In the rows, 128 means zero.
Each path below is one point turned by a fixed rotation once a step. After each direction that follows a path, write how fast that rotation turns it, in degrees each step (0 if it stays still).
Each turn is a multiple of 5 degrees from 10 to 175, or 0.
Each row of a path follows its step; steps can be skipped.
path 1
step 3: [121 112 132 137 120 109 120 132 129 126 135 128 138 129 130 138 116 128
 132 126 136 117 134 124 126 134 124 144 149 139 142 114 123 126 114 129
 110 136 129 118 134 127 132 137 143 126 141 119 124 126 138 127 130 134
 144 130 123 123 131 141 138 133 126 144 138 116 121 121 137 132 131 126]
step 5: [141 138 132 130 121 134 131 132 131 126 127 132 119 135 133 133 132 133
 119 141 120 115 130 110 141 135 127 103 114 128 147 136 124 135 124 127
 126 120 135 128 132 121 121 132 142 122 129 116 113 139 117 135 124 132
 107 118 134 126 116 120 120 127 124 124 134 115 115 115 125 126 132 130]
step 8: [127 100 131 128 131 137 121 134 128 130 118 126 142 132 124 143 123 141
 132 127 115 118 116 121 124 139 129 111 142 127 117 127 127 119 135 123
 130 137 136 136 120 122 133 129 127 120 130 127 134 141 127 137 144 119
 129 126 131 134 138 128 139 128 128 127 103 113 130 127 122 116 127 143]
step 9: [125 123 124 125 138 125 142 128 121 128 157 128 132 133 137 118 134 132
 131 139 121 124 129 142 125 123 118 136 126 113 130 134 128 137 127 102
 146 141 118 135 127 126 126 121 132 121 131 137 127 135 131 116 137 125
 128 136 118 117 122 118 130 141 137 124 138 121 132 124 117 133 109 130]
step 15: [130 108 144 142 129 131 136 123 143 129 121 125 116 121 120 130 130 126
 131 114 118 124 137 138 117 145 122 117 130 140 126 119 131 125 125 123
 124 114 123 130 126 119 140 140 117 118 129 144 141 130 127 118 123 123
 122 138 123 130 125 142 125 126 132 133 115 113 108 118 135 127 129 139]
step 27: [109 134 137 135 138 123 146 136 127 137 143 136 125 129 130 120 127 135
 118 144 119 118 132 131 124 118 126 102 119 128 117 123 150 135 120 127
 128 135 131 126 128 132 134 124 125 132 132 139 129 133 112 127 144 129
 124 128 126 132 111 119 134 131 133 133 124 138 125 115 131 125 129 144]
step 35: [121 128 134 123 120 115 129 146 121 132 137 127 124 120 121 139 117 130
 128 129 147 115 141 116 139 140 127 126 122 126 149 116 119 130 113 124
 124 138 135 124 132 122 124 123 142 127 133 127 128 124 137 146 137 130
 125 134 123 117 137 118 135 112 130 128 128 114 147 129 136 132 123 130]
Speeds:
[129 126 126 129 132 126 127 127 126 130 126 125 129 126 128 126 126 127
 132 123 131 124 130 129 130 129 130 127 124 130 127 129 129 127 127 129
 130 125 130 129 129 123 130 128 126 129 126 129 132 128 130 127 128 128
 129 127 129 127 130 126 129 129 128 126 125 126 131 129 130 128 127 129]	160
[124 131 125 124 130 128 130 127 129 129 129 128 128 127 129 126 130 131
 132 128 128 129 128 129 128 128 127 128 128 130 127 127 128 129 126 128
 128 130 133 126 127 130 129 133 128 127 127 124 128 127 133 126 130 127
 130 127 127 130 128 131 126 129 128 129 132 127 129 129 130 129 127 125]	110
path 2
step 9: [126 119 124 123 116 142 129 137 127 136 128 128 124 134 132 129 135 128
 120 129 133 138 122 143 127 137 127 133 135 123 117 118 120 129 139 136
 109 118 126 126 111 140 122 127 134 128 114 144 138 115 116 147 128 119
 136 134 126 137 131 132 131 128 136 117 127 117 139 123 134 134 128 121]
step 16: [138 129 127 120 122 136 133 122 114 130 139 121 108 126 134 136 121 116
 124 146 135 124 119 134 119 132 118 133 129 136 108 126 131 118 121 131
 112 130 129 120 124 125 116 130 135 128 132 139 132 136 114 141 118 121
 130 133 132 130 120 125 123 128 125 130 124 125 110 136 123 133 141 135]
step 17: [142 131 113 129 122 137 134 136 127 125 125 126 128 145 137 133 127 122
 136 142 131 128 123 134 132 135 147 137 139 133 123 121 131 136 121 120
 130 134 140 115 124 123 123 130 135 114 136 134 131 128 120 129 153 125
 125 151 117 132 121 111 132 126 136 122 123 125 123 123 123 129 127 130]
step 26: [134 134 121 132 122 141 125 119 122 130 136 122 121 149 127 147 128 129
 124 127 124 120 133 126 111 128 134 133 150 125 120 129 120 139 132 115
 130 132 133 123 116 126 130 129 135 118 132 137 127 120 121 139 127 113
 127 141 118 141 134 124 115 132 118 139 126 120 119 134 129 135 134 118]
step 27: [126 122 122 130 122 139 119 136 123 141 130 125 109 130 144 123 123 129
 121 141 134 125 130 129 129 142 140 126 132 131 124 140 130 123 122 133
 133 119 124 127 106 130 129 132 144 131 126 138 137 115 114 128 128 123
 126 150 130 141 124 132 135 132 139 125 132 127 143 122 129 138 136 126]
step 30: [129 118 112 134 124 134 117 136 112 122 130 131 116 134 132 133 136 119
 129 144 124 125 135 134 127 124 122 125 138 130 115 135 123 131 109 111
 126 116 121 134 122 115 128 139 134 133 127 127 125 119 129 137 121 124
 122 143 116 132 136 131 139 132 132 125 128 109 118 114 128 122 128 126]
step 33: [137 123 126 131 131 144 122 123 117 126 133 117 107 133 143 124 133 115
 122 135 130 130 129 119 108 128 129 124 131 140 135 133 141 131 132 130
 129 120 118 124 116 113 120 124 132 117 129 124 124 112 124 119 129 126
 121 136 129 130 143 133 120 135 118 119 133 116 124 117 127 121 127 143]
Speeds:
[129 134 129 129 127 130 129 125 131 131 125 125 128 128 131 128 128 123
 125 128 132 127 127 127 126 129 127 126 130 127 129 129 129 125 130 130
 128 128 129 131 126 130 128 126 132 127 127 131 126 129 127 130 127 128
 129 128 128 133 128 129 129 130 127 131 129 129 127 127 126 131 127 128]	65
[125 125 128 131 128 129 128 127 130 131 126 128 130 126 129 129 129 127
 124 128 129 129 131 131 132 125 126 130 127 129 128 126 129 126 129 129
 129 129 128 126 129 129 126 125 127 128 129 130 129 125 128 126 130 126
 127 128 129 127 129 124 123 129 126 128 130 123 127 129 127 127 123 128]	25
[126 129 128 129 131 127 128 129 129 127 131 126 125 127 127 129 131 126
 126 131 128 131 130 129 126 127 130 126 133 130 131 129 126 129 127 126
 132 123 128 129 127 128 131 128 128 131 129 128 129 128 127 124 126 129
 126 129 129 127 129 128 127 131 127 132 127 128 130 129 131 128 129 125]	10
[124 132 130 126 127 129 129 129 129 128 131 127 128 126 128 127 127 124
 128 127 125 130 127 130 128 126 128 130 128 130 132 131 128 131 129 128
 122 128 127 128 127 127 126 127 126 124 126 130 129 131 128 129 129 129
 130 125 127 125 127 129 130 127 128 128 128 125 131 125 132 127 125 128]	10
